One turning vector, and how many ticks it has turned:
The counts run from 0 to 385.
[ -1  -4  14  11  21  15  12  36  13   0  19 -10 -14  -3  -3  18 -15 -18
 -17  -8  12   6  10  -2 -26   1  26 -21  19  18   3   5   3 -28  11 -16
 -17  -4 -14  16  -3  -4   7   2  16  10   9  19   6 -13 -16  -1   2  -1
 -15  21   6 -14  13  16 -14   2  11   6]  79
[  7 -16 -16  -6   0  10  -1  25  -9  14  19  -2 -15 -15 -11   0 -15 -15
   3   7  16  10   3  -6 -15   7  15  -3  15   6 -11  -6  13  -7  18 -14
 -17   2   2  19   0   1   0   2  10  17   6  28  -2   5   3  -4   2   9
 -33  12 -25 -12   9  17   7 -18  23  28]  256
[ -8  -9  15   2  11  16   6  25  -3   8  23 -10   1   6  -4  17 -12  -9
 -13 -10  12  23 -11 -17   6   7   8   6  -4   1 -14  21  28 -25  24  -3
  -3  -8  -8  15   4 -10  -7   6  15  17  -9  22  12  16  -9  -8  -3  -8
 -15  25  -3 -17  -7  18   4 -10  32  -5]  285
[ -6 -21   3 -22  -3  19  -2  14  -3 -11  22 -15   9 -18  -1  -6 -21 -17
   0   7  10  14  -4  -9   5  18  13  -3   3  -3   3   7  14 -44  24   8
 -14 -13  -2   5  -4  -8 -16  -1  14  19  16  26   7   2  -5  -8  11   9
 -24   3 -14  -7  -8  12 -19 -11  35   9]  121
[ -2 -16  -7  -4  17  30   3  20  -5   3  21 -11  -2 -12  -4  19 -11  -7
  -5   6  -1 -25  15  -1  -3   0  28  -9  13  14  12 -11   0 -23  17  -7
   7  -4 -27  24 -15  -5  -3 -13   7  23   7  18  13 -10  -4   7  14 -14
 -16  16  13  -6  11   9  -7 -18  23   9]  95
[ -7 -14   7 -21 -10  11   3  12  -7 -10  14 -24   4 -17   6   7 -22 -16
  -7   0   9   5   9   3  -7  11  20 -19  23  17   4  -2  -9 -31   2  -5
 -20  -4  21   1 -17   9 -15  -1  11   2  14  17 -17  -3 -16  -6   2   6
 -26  -4 -11  -4 -15  14 -20  19  28   5]  362
[  0 -14   4 -13  10  23  -1  20 -26   5  30 -13   7   4 -14   6  -4  23
 -11  -6   0  15 -11  -6  14  17  10   4   3  -5  -3   6   1 -15  18   7
 -14   3   8   5   6  -1 -28 -12   0  17 -20   6 -14  19 -20  -8  10  -4
 -23  24 -15   1  -3   9  17  -3  39   8]  154
[-14 -13   6 -14   8  11   2  21   1 -11  32 -27   6  -9 -15  -1 -29   0
  -3 -12   3 -10  -1  -4  -2   9  25 -14  19  21  22  -3  -1 -31  22  -3
  -2   2 -11  24  -9  -8 -14   2   7   9   0   2 -10  -2 -11   4   9  -2
 -10  23   0  -9  24  19 -23  -8  18  14]  87
[  7 -10   7  16  16  29  -8  30 -12   5  20  -5 -20   7 -32   8  -2  -4
  -6  -3 -14  17 -13 -11  -2  12  13   3   6  -9 -10  13  13   0  10   0
 -10   4  -1   5  19   0 -14  -4  -5  26 -10  17  12  -3 -12 -15  -5   7
 -18  18 -16  -5   8   2  11   6  46  18]  146
[  0 -10  10  15  20  17  -7  34 -12   6  21  -3 -19  13 -29  21   1   0
 -18 -13 -16  21  -6  -4  -6  17  18 -16  14  14  -6   6  -6  -3   2  -4
 -25   3   6   6   8   0 -13   6   3  28  -9   1   5   3 -26 -10  -1  -6
 -11  30  -5  -3   8   7  -5  14  23  19]  321
[  7 -21   6 -20   7  24   5  13  -5  -2  26 -19   5  -6   2   1  -6   0
  -9   6   3   7  -1  -9  13   7  27  -2  12   1   6   7   2 -38  28   9
 -10 -14 -11  10   0 -14 -13  -3   3  17   6  16   7  -8  -9   1  16  13
 -29   8  -4  -2   6  12  -7 -14  46  12]  122
[ -4 -12   2 -11  14  29   0   9  -8 -11  27 -23  17 -10   6   0 -16   5
  -4   2   2 -13  -2   1  11   9  16   7  -3  -7   6   7  13 -36  29   8
   8  -4 -14  23  -7  -7 -12 -11  -1  17  -1  18   5  -2  -4   1   7  -2
 -18  21   5  -5   1   8   3 -28  44  -1]  266
[-11  -7  15 -13   5  11   1  22  -3  -9  15 -29  -3   1 -23   3 -20 -11
 -14 -10  -4   6   5 -13 -16 -15   9 -18   0   7   2  15  24 -34  23   8
   6  -4 -16  21 -12   3   3   5   5   9   8  20   9  -9  13  -6  -7  -3
 -32  13  11  -7   4  12 -15  -2  32  -3]  106
[-20   7   7  14  15  23  -9  21   3 -14   8 -19   6 -10 -22  18 -34 -15
  -1 -13 -10 -18   2  10 -24   1  13 -14   5  24   3   0   9 -14   7 -17
   4   8  -3  21 -16   8   5   1  10  14   7  18   7   0  -8 -11 -13 -22
   0  27  14 -15   3   5 -15  -2  12  -6]  67
[  2 -18 -18  -6   1  27 -19  16 -23   3  17 -13   0 -16 -36  -1  -5   2
   7   6 -18 -13  -9 -10   6  10  13   0   4  -1 -10  -7  12  -2  22   0
   7   5  -4  12  -6   5  -9 -14  -4  31   0  19   9   9   5  -5  -5  -6
 -25  18 -16  -2   4   3   1 -22  31  22]  131
[  3 -11  -6   0   8  25 -17  21  -8 -13   6  -3   4 -17 -28  -8 -24 -20
   2   2 -10   6 -14  -1 -19   5  -7  -4  -2  -8 -19   8  28  -8  22  -5
  -2   6   7   2   1   9  -1   6   0  23  10  33  16  11  11 -25 -15  -5
 -17   7  -7  -5   0   1   3 -18  31  11]  276
[ -4 -10  -2  10   7  22   2  33  -7  13   4  -7 -11  -7 -30  29  -4  -8
  -8   1   3   3   8 -12 -24   4   5 -26  15  14   1 -20   8   1  -6  -8
 -19   2   8   2 -18  14 -16 -18   2  12  -3  21 -15  -4 -23 -11  -3  -9
 -26  19 -22  -6   4  10   5  21   9  19]  353
[ -3  -6 -16  -1   3  17 -12  19 -16   2  17  -6   3 -24 -12  23 -24 -11
   3  -2  -9  -8   0  18 -10  22  20 -15  24  25  -2 -11 -13   4  -5 -24
 -24  19  23  10 -14  11 -11   0  12  23  -1  12 -10  19 -16  -4   3 -14
 -13  22 -15  -1  -8   4  -8   4   5  16]  194
[ -5   1  -5 -13   5  27 -12   6 -19  -9   7 -13  17 -17   1  21 -18  -4
  -8   2   3 -10  -2  18   2  13   7   2  -1  -1 -14   1  12 -17   4  -7
 -18  11  23   2 -23  12 -15 -12  12  11   0  23  -8  21  -7 -10  -3 -19
 -24  19  -9  -5 -34   0   9  -6  29 -10]  27
[-17  -5  17  10   7  21   7  25  12 -12   9 -24  -1 -11 -20  -4 -27 -16
   3  -2  11  -5  -1  -7 -18 -12   5 -10   7   5   9   3  24 -33  14   2
   6  -4 -10  12 -11  -3  -7 -12   2   7  10  31   1 -22  -6 -17 -12   3
 -14  10  -3 -17  13   9 -10  -4  30   0]  246
[  6 -11   3  -7  21  16   7  31  -1   4  10   0  -6  -4  -8  19 -16  -8
 -21  11  21   2  11   0 -40   1   2 -30  15  10  -5  -6   9 -23   8  -7
 -23   5   0   8 -15   9   0   1   4   5   7  25  -1  -1  -7  -5  10  -8
 -33  18 -11  -3   6  15   0  -2   2   9]  77
[ -3   6   9 -10  20  22  -5  13  -2 -17  19 -16  15 -16  15  20 -35 -13
 -12  -4   2 -10  12  29 -10  15  21 -17  12  15   1   9  -8 -31   7 -15
 -19   4  11  10 -19   6   1   8  14   9   8  10   2  10  -9   5   5 -14
 -12  14  12  -4 -13   9 -16  -6  24 -13]  59
[  9  -8  15  -2  33  24 -11  27 -15 -10   6  -3   8   3 -25  13   1  11
 -24   5  -5   9  -8  -6 -20   9  -9 -27  -2  -3 -12  13  12 -13   8   8
 -20   4   5 -14 -10   6 -21 -10  -6  16  -2  11   1  15 -13 -19   3 -18
 -23  18  -8  13  -8  -1  -1   2  20  -3]  314
[-13 -13   0 -12  -7  12   3  22  -7   4  10 -16  -5  -1 -20   8 -20 -25
 -13  -2   8  15   7 -23 -19  -6   4 -15   5  11 -10   2  34 -24  19   3
  -7   1  -6  16 -12   6  -4   3  13   6   9  31  10   5   7  -9   0 -13
 -39  19  -4 -11  -9  14  -7  -4  14   7]  109
[ -4   0   1  -7  10  18  -2  25 -19  10   4 -17  -7   6 -26  27  -4   4
 -21  -3  -1   1  11  -9 -20  -4   6 -30  12  15  -7  -5   8  -4  -5  -2
 -11   7   8  10 -24  22 -10 -15  -2   9 -10  12 -14   0  -8  -7  -2 -19
 -38  18  -9   2  -7   7   5  23  13   7]  349
[  7 -14  -6  -1  15  13   7  28   0  16  24  -9 -18   1  -7  11 -16  -7
  -9   4  10  11  11 -11  -9   6  25  -1  22   1  -5  -6   8 -15  23  -9
 -11  -3  -9  23  10  -2  -2  -1   2  17  -4  22   3  -9  -2   2   7  15
 -34  22 -17  -9  17  16   8 -11  38  23]  255
[ -8  -7   9   8  19  23  -4  38  -8  -7   9  -4   6  -2 -24   8 -12   5
  -2   3   3   9 -14   4 -21  18  -8 -21   9   6   0  -1   2 -12  -5  -5
 -28   9  23 -12 -13  11 -26 -10   2  17  -9  17 -20  11 -27 -23   2  -7
  -9  18 -29   1   0   9  -1  13  12   6]  182
[ -5  -7   6  -9   9  25  -3  12  -4 -16  21 -29   7 -21  -3  -2 -29   0
   1   1  -4 -22   8  15  -7   1  31 -18  20   8  20  -2  -7 -36  11  -7
   5  -1  -1  21 -11   4  -3  -6  -4  12  10   5  -8 -21  -6   0   2   9
 -13   9   5  -3  17   6 -20  -6  35   8]  231
[-13  -3  17  -3   9  17  -1  20  -3 -11  22 -22   3   4 -18  -6 -22  -5
 -13  -9   5  19 -11  -8  -2  -2  -2   0  -5  -5 -10  20  27 -29  22   6
  -1  -2  -1  11   3  -6 -11   8   6  12  -5  18   7   7  -1 -15 -10  -3
 -20  23   2 -10  -3  11  -4  -7  40 -10]  281
[  0 -16   4   3  23  27 -11  20  -4  -8  12 -19  -5 -15 -25   7 -10 -10
  -2   3 -15 -27   3  -3 -15  -2  25 -18  13   6   6  -8   7 -19  16  -5
  11   0 -17  20  -9   6   1 -11  -7  23  14  20  15 -22  -3  -6  -2   0
 -13  14   7  -5  22   1 -14 -17  22  14]  99
[-15 -11  13   4   6  19 -10  29  -6  -7  23 -15   0   1 -23  12 -19  -9
   0 -21 -17  18 -18  -5   2  22  20 -10  14  21  10   5  -6 -14   7  -7
 -15   2   7   8   3  -6 -21   3  16  22  -2   6  -3   6 -29 -11  -1  -7
   3  22  -6 -11   0   9 -19   9  18  13]  324
[ -5   5  19  -5  18  32 -19  13 -15 -25   8 -21  16 -13 -12   8 -20 -11
 -10 -10 -23   2  -7  14   4  11   7  -8   0  -3 -10  19   5 -24  10   0
 -11   5  20  -4  -6  12 -14   2   1  21   8   7   6  12 -12 -19 -10 -12
 -10  12   9  -3 -16  -3 -16   3  50 -13]  168
[ -3 -16   9 -16  12  20 -18  13  -9 -19  20  -6  12 -15   4  -5 -21 -13
  -2   3  -6  14 -16   8   7  23   5  -1   0   0  -4  18   4 -33  22   2
 -20  -1  14  -1   0 -11 -17  12  12  21   8  12   8  23  -6 -14   6  -7
  -9  10  -7   2 -11   4 -18 -13  33   4]  296
